One vector is turned by the same rotation once a tick. Each row is the vector after some number of ticks, and that number follows the row.
The counts run from 0 to 167.
[ 92 135 165 118 120 167 126 139 134 102  91 170 110  71 172 145 163 126
 139 123 137 104 138 148 109 116 120 143 142 123 128 111 125 105 139 112
 104 109 160 150 117 173 126 168 120 109 182 145 138 150 112 166 166 170
 111 125 153 124 159 126 152 114 151 194 165 126  75 156  87 111 127  79
 130 116 151 102 127 123  87 169 121 122 146 164 176 136] : 63
[ 85 126 158 123 125 152  96 157 177  72  96 107 119  79 182 145 148 129
 131 105 118 131 124 152 110  97 140 153 117 164 114 122 157  87 131 123
 132 125 159 139 141 135 120 166  94 123 180 164 128 155 139 179 148 167
 122 116 161 130 162 133 135 146 108 155 177  82 117 146 100 128 155 109
  82 134 119  95 132  99 110 131 132 105 133 138 144 119] : 81
[ 95 139 144 106 104 129  69 151 139  80 111 121 115  99 148 141 137 138
 133  86  95 155 109 147 116 101 143 148 122 139 117 110 171  80 130 126
 127 116 149 106 140 146 155 146 128 113 145 188 111 135 164 177 114 167
 112 137 158 138 143 116 139 197 107 117 164  83 125  99 106  96 133 110
  85 128 125 146 138  64 100 158 105 101 118 144 160 128] : 103
[119 155 146 100 106 144 105 129 116  95 104 157 107  84 145 113 127 128
 139  98 110 116 131 156  92  97 146 161 149 140 156 114 146 117 154 130
  92  96 146 106 122 209 162 140 150 127 135 155 129 118 116 129 141 170
 111 152 177 144 147 134 143 147 150 169 134 138  60  91  84  97 118  77
 128  92 163 131 107  98 107 164  98 104 113 165 169 162] : 131
[ 86 141 155 108 133 155  93 125 122  84  94 130 102  90 173 110 122 120
 117 116 101 120 132 142  88  92 142 144 151 141 155 124 172 111 143 138
 121 105 150 115 114 193 133 148 153 127 136 151 140 133 122 123 160 174
 126 134 174 134 163 130 140 124 138 157 134 108  60 110  90 115 135  62
 137 106 163  99 114 127 102 166 105 119  96 139 158 166] : 141
[112 131 124 111 100 135  97 129 156  67 100 147 121  80 161 142 105 128
 134  84 128 128 121 170  80 109 132 167 110 170 139 116 165 143 131 129
 143 104 138 122 138 176 153 155  89 147 155 166  94 101 138 164 117 149
 113 118 148 106 145 137 130 173 136 159 175 120  83 120 113 138 122 109
  73 122 113 116 147  71  98 137 123  98 116 168 134 145] : 2
[ 99 135 164 114 117 137  82 145 146  79  97 139 116  75 176 141 122 132
 136  95 116 140 120 144  87 100 137 146  97 161 121 116 150 102 115 135
 132 105 147 141 145 144 126 159  89 135 181 180 119 129 174 180 133 171
 125 117 163 103 150 127 144 154 133 130 179  94 133 136 112 131 145 109
  79 120  96 118 146  79  92 138 134  99 134 153 170 129] : 90
[ 72 132 140 102 104 140  62 131 139  76  97 137 115 107 161 151 107 143
 130  95 122 140 121 163 104 101 149 160 138 142 123 125 172 128 143 127
 134 120 149  94 137 178 158 169 132 129 153 176  95 121 154 149 124 165
 127 137 152 114 155 127 142 176 113 145 159  99  97 100 107 113 131  91
  94 150 140 128 175  83 106 160 100 100 115 148 132 121] : 5
[100 141 152 116 119 160 123 146 139 104  84 117  96  78 171 117 171 105
 119 113 113 131 124 129 119 109 150 136 148 121 144  97 160  69 147 135
 119 114 159 129 109 164 124 131 146 105 150 150 162 170 106 150 175 173
 132 128 169 146 173 123 131 122 129 153 154  91  81 133  86  90 145  76
 139 130 154 117  96 124  87 167 106 129 107 148 180 157] : 51
[147 139 116  98  92 144 117 137 130  87 101 123  91  80 127 107 146 122
 128  75  98 135 111 153 107 112 141 158 137 141 161  90 166  96 147 119
 104 102 154 104 126 180 172 126 144 129 116 166 124 132  99 146 128 151
  94 149 166 156 135 127 132 176 121 157 157 131  68  87  80  86 122 105
 102  98 149 132 106  76 110 149 111 100 101 173 162 149] : 123
[ 83 143 187 113 137 170 110 142 133  95  85 142 113  82 180 126 155 120
 139 124 126 109 139 140 102 104 134 140 143 133 139 109 146  89 140 134
 107 123 162 138 119 170 106 156 137 109 182 147 159 157 126 150 168 182
 125 128 174 139 162 131 146 106 146 159 154 104  83 139  88 105 137  78
 137 100 161  96 110 133  99 160 114 122 130 139 187 157] : 58
[ 70 137 168 111 123 136  65 147 124  85  96 140 118  88 187 151 125 139
 133 111 105 135 126 146 104  95 133 140 112 142 109 126 160  90 120 134
 127 114 147 138 145 148 121 168 102 120 176 178 118 141 180 177 129 186
 122 124 157 106 148 117 149 154 125 134 179  86 128 127 107 127 151  93
  87 124 103 121 154  90  91 151 116 103 143 143 162 122] : 89
[ 88 135 137 116 108 141  58 130 137  67  84 134 116  84 175 144 109 125
 118  85 115 147 124 157  87  87 140 135 129 152 121 120 174 118 128 137
 158  95 139 107 145 172 144 153 110 143 150 173  89 109 165 152 125 185
 135 115 151 108 160 114 144 160 127 159 155 106  86 128 124 146 142  77
  91 133 110 117 164  79  96 150 107 112 127 150 140 141] : 0
[100 131 115  99  85 148 102 134 158  69 113 117 107  95 148 134 119 131
 129  96 105 136 104 155 111 121 152 179 135 146 144 102 188 122 150 134
 105 133 138  92 115 171 185 136 132 131 153 165 117 125 125 149 138 139
 113 143 148 130 145 139 117 190 110 123 165 103  85  87  97  84 120 115
 100 144 135 152 143  59 101 167 114  91 102 177 151 151] : 19
[ 97 122 160 130 117 166 114 155 180  81  85 130 116  76 174 146 163 123
 138 107 138 119 132 156 128 116 127 150 140 143 122 111 134  90 137 114
 119 115 179 137 125 156 128 171  98 116 166 156 129 166 100 177 157 148
 105 127 144 126 151 131 132 132 122 192 173 112  83 158  83 121 139 100
  95 139 143  81 132 103  94 143 127 104 149 164 156 109] : 71
[122 144 139 117 112 160 125 136 134 112  89 135  88  60 153 123 163 105
 112 114 109 133 122 134 120 125 133 126 150 115 153  78 153  76 142 132
 114  93 151 119 108 163 138 118 147 119 141 152 153 150 108 140 173 168
 121 120 159 134 159 118 130 130 132 156 161 109  72 138  97  79 132  78
 141 121 137 128 101 103  73 173 127 140 101 166 188 160] : 46
[ 73 134 127 118 101 169  95 127 163 100  76 127 109  67 177 168 126 119
 112 120 131 134 131 144 119 128 135 143 140 122 127 104 160 107 140 129
 137 102 150 133 117 157 130 154 101 123 171 150 124 143 131 160 158 173
 133 104 131  89 174 124 134 133 128 157 178  99  79 161 116 120 136  86
 125 166 114 118 152 103  63 167 137 136 132 168 157 142] : 166
[ 99 150 152  81 111 127  69 144 100  90 108 142 112  93 149 128 130 140
 141  92  93 139 120 155  95  89 148 162 130 137 135 121 149  96 130 137
 101 115 144 103 148 173 160 149 142 122 147 177 117 122 163 162 118 169
 100 146 175 133 135 119 145 170 128 123 152 105 114  81  94  90 125  94
  85 101 123 155 127  68 111 153  95  90 116 147 173 143] : 110
[ 84 140 136  94  87 137  79 128 134  77 115 157 121 101 157 145 108 138
 135  96 124 125 114 151  94 110 145 170 131 146 133 113 163 147 142 131
 113 114 134 106 128 190 173 156 121 138 166 182 101 104 162 152 123 160
 118 144 146 104 147 139 141 172 132 138 164 117  85 102 102 107 118  96
  94 137 121 147 164  71  98 167 109  97 120 165 155 144] : 11
[107 145 159 117 123 164 128 134 138 116  94 148 101  62 176 116 152 107
 125 115 120 118 142 136  91 110 124 135 132 122 153  95 134  84 128 137
 119  93 152 145 111 167 121 130 134 118 174 145 154 139 116 144 171 185
 127 119 170 119 156 132 147 108 158 157 150 118  86 144  93  98 136  66
 135  92 137 100  93 114  74 168 134 133 111 157 197 175] : 53
[125 145 130 101 115 152 109 120 120  96  90 153 105  73 153 116 127 114
 124 103 106 127 125 150  76  98 127 139 150 138 157  98 154 116 148 132
 119  76 146 121 118 200 138 128 147 142 134 157 134 117 107 120 152 177
 116 125 173 132 153 122 137 133 156 173 141 136  62 110  99 117 132  62
 126  88 143 118  99 101  85 167 110 119 107 164 166 177] : 136
[ 90 140 167 112 127 173 116 141 136  98  94 140 112  83 167 135 168 127
 131 125 123 108 139 141 126 117 137 146 151 121 131 117 142  84 147 126
 103 114 167 127 109 177 122 156 142 103 162 153 149 167 102 158 176 174
 111 133 161 142 159 131 145 117 140 175 159 106  75 136  82  88 135  79
 131 133 162 104 110 134  85 177 114 126 131 150 177 140] : 57
[104 142 173 113 147 165 125 144 153  91  94 135 109  70 189 114 150 108
 130 121 123 114 131 135  97 108 142 143 118 144 139 107 139  79 140 129
 114 120 154 142 118 164 105 146 123 122 176 145 162 155 111 154 170 174
 131 117 170 134 174 139 140  98 146 151 167  97  82 142  93 114 146  86
 121  98 144  89  94 126  91 138 128 125 127 137 177 163] : 59
[104 132 150 114 111 173 120 128 167  82  93 135 115  74 165 130 120 123
 131 118 140 102 132 146 102 122 145 172 132 163 155 105 152 137 154 126
 113 120 166 130 113 185 138 151 107 138 169 141 135 130  92 142 166 153
 114 134 156 115 163 151 133 130 140 184 166 125  52 142  85 125 124  81
 120 134 162  96 128 114  90 154 133 112 115 170 152 160] : 153
[ 72 147 136  93 100 144  83 129 125  94 108 130 106  98 169 136 112 127
 119 111 103 137 114 142  99 110 151 164 124 135 144 109 183 120 140 141
 115 117 122  99 123 185 160 131 144 123 162 180 127 108 163 135 138 170
 134 139 161 113 157 137 133 163 124 109 151  92 100  92 107  86 118  91
 112 131 128 158 140  83  83 174 109 108  96 155 163 163] : 21
[ 79 132 167 105 105 141  77 149 122  84 100 156 113  96 165 159 131 145
 145 100 114 135 121 159 122 105 145 169 127 135 110 125 144 106 124 129
 108 118 158 120 146 157 148 172 110 114 170 184 107 126 165 182 119 165
 105 133 143 114 131 128 143 183 120 144 173 105 124 115  92 109 128 111
  82 130 117 135 163  79 104 157  98  96 138 154 161 112] : 94
[105 123 154 129 117 159 136 147 172  89  85 147 127  64 168 145 156 117
 144 103 142 107 132 155 104 121 125 151 126 148 130 112 130 102 130 114
 120 108 174 150 127 157 123 160  86 129 182 148 137 152  98 180 162 155
 105 116 155 122 146 138 140 128 135 188 180 119  86 158  94 132 135 107
 102 112 133  80 124 105  96 140 143 104 143 167 165 132] : 70
[117 146 128  99  95 153 131 135 125 104 127 146 101  70 150 120 129 124
 142 114 116 114 118 144  97 126 138 179 131 135 156  86 144 116 143 132
  79 126 148 114 112 185 163 122 139 127 169 156 144 111 116 150 153 147
 116 144 162 124 142 148 129 156 131 142 167 120  78 102  84  77 109  99
 120 112 134 148 111  80  92 161 137 101 101 178 187 183] : 33
[112 131 143  96 103 129  96 150 139  81 117 144 119  88 148 134 127 134
 155  89 105 136 116 159 109 111 141 177 108 164 122 112 149 111 122 121
 107 132 153 119 146 157 155 154 112 128 167 181 106 119 151 185 115 153
  96 143 162 125 123 135 137 188 120 131 176 116 121 104  97 105 120 124
  73 112 118 142 140  52 113 133 121  76 130 174 162 126] : 101
[125 139 136  96 108 141  87 149 127  75 113 104  98  98 140 112 138 114
 128  82  91 150 115 152 112  98 152 159 138 152 143  92 180  79 148 130
 111 117 150  98 128 166 157 126 153 117 120 179 124 144 135 145 127 160
 109 146 172 163 140 127 132 179 116 120 146 103  92  84  85  93 139 104
  97 108 139 134 110  73 115 151  99  95  97 155 164 151] : 118
[ 97 134 131 106 105 132  74 123 138  76  95 148 118  81 174 149  95 121
 130  81 119 142 133 165  68  92 131 149 117 158 126 117 160 134 125 130
 148  96 139 125 143 181 147 160  97 150 169 174  98  98 162 150 118 178
 128 115 149  93 153 123 141 155 138 159 160 113  88 125 114 144 133  92
  88 110 100 114 157  85  90 144 117 109 125 166 139 144] : 1
